In the data rows, 128 means zero.
Here is a table of points, one per row:
[144 146 146  69 149 134 129 122 153 133 182 191 102 145  80 166 137 142
  78  94  51 137 225 177 119 108 120 138 106 149 174 161 102 130 117 124
  92 103 163 133 159  96 161 114 109 130 140 142  62 115 166  86  99  41
 123  70 124 197 144 121 167 123 104 141]
[142 143 110 136 132 173 124 154 115 199  80 111  98 117 174  94 187  96
  31 126 132 175 174 170 188 112 128 174 122 150 125  19 126 160 160 163
 178  83   9 159 117 125  86 110 100 114 160  98 140 113 106 133 111 107
 120 144 148 102 133 131 129 105 125 147]
[165 162 132 168 113  85 112 168 150 109 165 214 160 134  94 134  52 109
 189  96 132 136 133  63 119 124 137 171 149 151  91 152 173  64 117 161
  64 144 182 108 149 146 152  93 103  98  97 180 159 112 123 127 129 104
 157 106 101 138 129  90  94 116 126 132]
[131 158 138 129 122 119 128 103 103 100 146 154  91 135  93 130 118 124
 200  73  61 254  90 190  67 123  92 182 144  87 114 183 105 110 158 138
  95 155 150 144 140 120 221 154 143 128 118 132  77 167 151 104 115   9
 110  99 119 144 193 146 160 173 121  99]
[108 101 145 143  99 151 105  95 124 140 142 175 115 153 109  79  80 117
 159 118 130 129 116 147  91 142 106  95 163  92 123 104 145 144 161 106
  88 173 139 132 123 179 191  39 113 106  25 157 109  69 109 116 116  62
 189 169 156 193  95 152 110 128 126 153]
[116  85 159 115 111 136 100  55  98  96  89  87  44 141 172 104 138 141
 112 129 183 146 120 177 143 126 150 165 157  33 111 127 122 132 158 133
 160 129  93 157 140 118 114 181 139 152 178 109 128  97 139 149 129  70
 142 174 118 110   0 161 135 178 147 147]
[120 166 128  97 139 114 199 152 123 190  99  88 102 156 186 178 194 152
 238 119  75 126  94 112  80 166 113 120 130 151 127 109 130 128 108  95
 162 110 110 102 129 105  55 150 196 177 144  97 136 122  98 164 161 183
 108 130 114  50 122 106 102 132  96  78]
[101 115 155 125 107 119  81  99 162  89 159 138 180 111  72 116  82 134
 204 140 191 110 128 118  89 120  96  68 180  94 104 112 150 131 151  68
 119 176 143 121 150 157 130 144 152 149  54 151 110  59  84 141 136  51
 159 145 171 127  84 182 102 107 115 183]
[100 124 127  66 156 145 174 155 171 170 145 142  98 127 129 215 189 146
 169 102   5 127 179 138  98 118 130 100 110 185 175 179 100 133  97  87
 126  99 129  97 181 111 131  92 145 132 127 106 112  90  99 117 137 120
 105 111 121 144 190 118 214 104 115 116]
[146  89 113 190 100 113  57 154  95  74 117 146 118 119 143 111 129 125
 119 127 175 188 152 107 185 132 153 164 159  79 100  71 149  90 147 168
 100 162 108 148  89 136 107 109 121 133 185 120 146  92 135 101 147 106
 152 168 158 164  35 125   0 133 145 181]
[104 107 125 141  99 146 151  99  89 126 145 207  75 165  63 116 125 109
 154 103  32 127  94 165  71 155 125  73 135 128 192 147 115 123 131 133
  72 158 202 122 133 174 213 131 100  94  78 144 135 147 153 113 109  98
 141 161 102 156 170 124 112 140 134 122]
[103 116 151 124  96 117 124  89 120  91 156 199 126 137  61 152 117 140
 195 126  78 121  93 107  54 137  98  49 159 102 181 147 119 131 129  88
  94 169 225 112 147 157 217 115 129 125  80 147 124 119 126 127 128  72
 150 157 138 162 135 148  72 121 119 146]
[125 130  99 136 126 142 137 148 106 109 149  75 159  94 150 166 212 174
 158 137  39 207 144 144 127 102  74 158 118 160 135 105  95 146 160 149
 112 141 114 147  74  99 166  96 162 126  66 119  76 142 170  85 110 100
  88 120 167  81 251 164 110 173 122  74]
[110  99 116 129 127 131 152 155 123 144 141  59 171 100 130 185 178 187
 122 187 107  87 172 102 178 100 112 160  91 211 121  86 137 159 125 149
 157 101 109 123  42 115 122 123 154 120  67 114 118  86 135 120  97 196
 113 103 167  66 163 143 135 159 130  91]
[109 105 139 135 123 141  87 119 154 150 138 113 119 126 106  74  77 119
 147 135 205 123 141 187 129 118 110 123 180  78  73  88 170 129 158 109
 124 159 121 126  97 144 127  74 129 129  51 144 140  44  83 140 116  73
 173 156 174 159  74 188 102 117 128 168]
[ 87  92  97 145 108 163 158 133  83 136 148 167 146 138 115 152 174 157
 107 145   4 109 125 113 112 150 111  75 108 162 204  91  88 155 137 132
  82 151 156 129  89 162 173 126 113  91  35 130 159 138 159  99  91 148
 130 132 152 136 212 147 102 135 126 101]
[ 89 132 106 119 147 179 177 180 130 200  73  87  92 109 224 146 216 112
 140 133 100 151 132 124 139 121 130 109 127 178 137  82 125 162 151 116
 189  97  63 132 103 130  64 102 135 120 148  85 133 102  73 133 131 182
 105 154 130  84 154 116 156  93 130 106]
[145 167 178 108 113  98 131  75 128 118 132 158  73 155 125 122  75 111
 199  84 154 119 100 127  96 115 132 170 157  83  98 202 174 103 134 144
 116 122 177 132 172 132 162 154 119 115 112 153  92  97 121 166 125  74
 151  52  68 210  61 122 179 172 137 118]
[100 124 127  76 166 184 147 163 169 228 130 125  35 132 110 136 153 132
 120 115  76 134 193 194 143 117 137 155 151 200 106 135 128 133 137 108
 127  95  88 133  90 116 124  52 123 113  62 129 142  42  72 121 149 110
 143  90 130 155 138  99 197 106 124 123]
[128 157 144  85 103  85 151  91 166 118 182 209 113 136 118 176 141 138
  36 143  69  66 174 143 134 149 124 198 129 117 135 167 126 113 147 133
 100  95 160 147 166 113 167  83  89  99 240 105  98 188 180  79 100  90
 104  95  98 171 166 112  95 147 108 137]
[179 163 143 164  97  89 109 139 127 130 132 188 230 104 193 123 103  87
  83 101 144 134 109  71  96  94  80 107 143 192 154  56 148 152 132 163
 156 105  80 127 139 119 159 165  96 105 199 160 121 196 141 124 145 106
 117 125 101 104 209 117  95  83 100 136]
[147  78 131 167  85 139  71 113 107 135 108 129 151 104 165  84 146 111
  82 152 215 160 137 147 131 112  97 109 147  94 116   5 142 167 182 133
 183 143  25 145 134 129 125 135 123 141 174 109 127 120 139 127 115  93
 144 151 176  92  94 169  76  99 113 184]
[ 69 127 125 100 144 152 169 135 147 154  78  71  58 115 200 177 192 139
 212 137  90 140  88  85 111 131 146  75 130 151 130 162 105 146 124  81
 184 115  90 104 156 144  65 116 168 143 135 103 169 105  75 163 161 190
 106 160 134 117 121 113 142 125 146 101]
[117 105 125 113 163 190 123 156 161 226 115 107  70 145 143  79 130 121
  95 129 137 135 175 211 174 123 138 175 154 149  74 110 157 139 152 135
 123 114  67 130  98 133 102  47 109 104  54 133 152  38  78 121 104 103
 157  97 136  95 109 122 173 122 129 137]
[164 135 111 134 164 103 163 176 148 135 167 102 171  98 140 145 109 144
  52 150 136  88 182  74 105 147  64 132 112 176 150  99 142 105 114  81
 128  74 140 121 186 119 255 166 131 113 160 111 111 105 203 142  71  52
 112 167 116 188 131  90  53 162 126 101]
[ 80 111 135 100 132 152 160 100 131 135  73  68  52 120 214 163 202 145
 208 147 118 144  89 103 133 132 147  92 135  96 127 156 122 132 143  97
 179 123  33 123 129 139  70 160 163 147 160 104 160  88  78 163 129 154
 113 180 127 141  55 134 165 146 148 112]
[164 108 177 119  95  89 145  58 121  89  96 153 120 140 202 133 128  89
 156  92 139 152  91 138 117 106 130 171 120 101 144 145 132 105 149 164
 177  98 108 176 188 135 168 188 116 124 211 130 148 150 158 161 121  64
 115  77  44 144  51  96 147 181 136 122]
[174 169 115 187  88  77  93 159 109  81 138 200 210 115 158 145  84  98
 141 106 125 179 125  88 137 120 135 157 129 149 135  93 159  75 119 180
  89 126 167 124 158 123 154  86  99 103 222 162 119 165 154 113 134 144
 126 120 100 126 140  76  80 109 125 142]
[177 129 153 133  96  73 116  78 100  62 174  84 196 119 113 174 103 187
 130 141 153  86 155  70 150  97 111 196 117 171 134 137 127 133 120 175
 125 124 125 150  88 100 157 125 142 127  82 146 155 119 212 117  66 110
 120  74 116 149  98 187 131 212 118  91]
These points spread out most along one direction. How far along it is each point below, from 0 to 99? 50 is the average, and the first point above lies past it. One standard deviation of the points above along it is 16.
[ 89 132 106 119 147 179 177 180 130 200  73  87  92 109 224 146 216 112
 140 133 100 151 132 124 139 121 130 109 127 178 137  82 125 162 151 116
 189  97  63 132 103 130  64 102 135 120 148  85 133 102  73 133 131 182
 105 154 130  84 154 116 156  93 130 106] 18
[174 169 115 187  88  77  93 159 109  81 138 200 210 115 158 145  84  98
 141 106 125 179 125  88 137 120 135 157 129 149 135  93 159  75 119 180
  89 126 167 124 158 123 154  86  99 103 222 162 119 165 154 113 134 144
 126 120 100 126 140  76  80 109 125 142] 66
[144 146 146  69 149 134 129 122 153 133 182 191 102 145  80 166 137 142
  78  94  51 137 225 177 119 108 120 138 106 149 174 161 102 130 117 124
  92 103 163 133 159  96 161 114 109 130 140 142  62 115 166  86  99  41
 123  70 124 197 144 121 167 123 104 141] 63
[103 116 151 124  96 117 124  89 120  91 156 199 126 137  61 152 117 140
 195 126  78 121  93 107  54 137  98  49 159 102 181 147 119 131 129  88
  94 169 225 112 147 157 217 115 129 125  80 147 124 119 126 127 128  72
 150 157 138 162 135 148  72 121 119 146] 72
[ 80 111 135 100 132 152 160 100 131 135  73  68  52 120 214 163 202 145
 208 147 118 144  89 103 133 132 147  92 135  96 127 156 122 132 143  97
 179 123  33 123 129 139  70 160 163 147 160 104 160  88  78 163 129 154
 113 180 127 141  55 134 165 146 148 112] 25
[147  78 131 167  85 139  71 113 107 135 108 129 151 104 165  84 146 111
  82 152 215 160 137 147 131 112  97 109 147  94 116   5 142 167 182 133
 183 143  25 145 134 129 125 135 123 141 174 109 127 120 139 127 115  93
 144 151 176  92  94 169  76  99 113 184] 42
[ 69 127 125 100 144 152 169 135 147 154  78  71  58 115 200 177 192 139
 212 137  90 140  88  85 111 131 146  75 130 151 130 162 105 146 124  81
 184 115  90 104 156 144  65 116 168 143 135 103 169 105  75 163 161 190
 106 160 134 117 121 113 142 125 146 101] 24
[109 105 139 135 123 141  87 119 154 150 138 113 119 126 106  74  77 119
 147 135 205 123 141 187 129 118 110 123 180  78  73  88 170 129 158 109
 124 159 121 126  97 144 127  74 129 129  51 144 140  44  83 140 116  73
 173 156 174 159  74 188 102 117 128 168] 51
[104 107 125 141  99 146 151  99  89 126 145 207  75 165  63 116 125 109
 154 103  32 127  94 165  71 155 125  73 135 128 192 147 115 123 131 133
  72 158 202 122 133 174 213 131 100  94  78 144 135 147 153 113 109  98
 141 161 102 156 170 124 112 140 134 122] 68
[108 101 145 143  99 151 105  95 124 140 142 175 115 153 109  79  80 117
 159 118 130 129 116 147  91 142 106  95 163  92 123 104 145 144 161 106
  88 173 139 132 123 179 191  39 113 106  25 157 109  69 109 116 116  62
 189 169 156 193  95 152 110 128 126 153] 63
[142 143 110 136 132 173 124 154 115 199  80 111  98 117 174  94 187  96
  31 126 132 175 174 170 188 112 128 174 122 150 125  19 126 160 160 163
 178  83   9 159 117 125  86 110 100 114 160  98 140 113 106 133 111 107
 120 144 148 102 133 131 129 105 125 147] 28
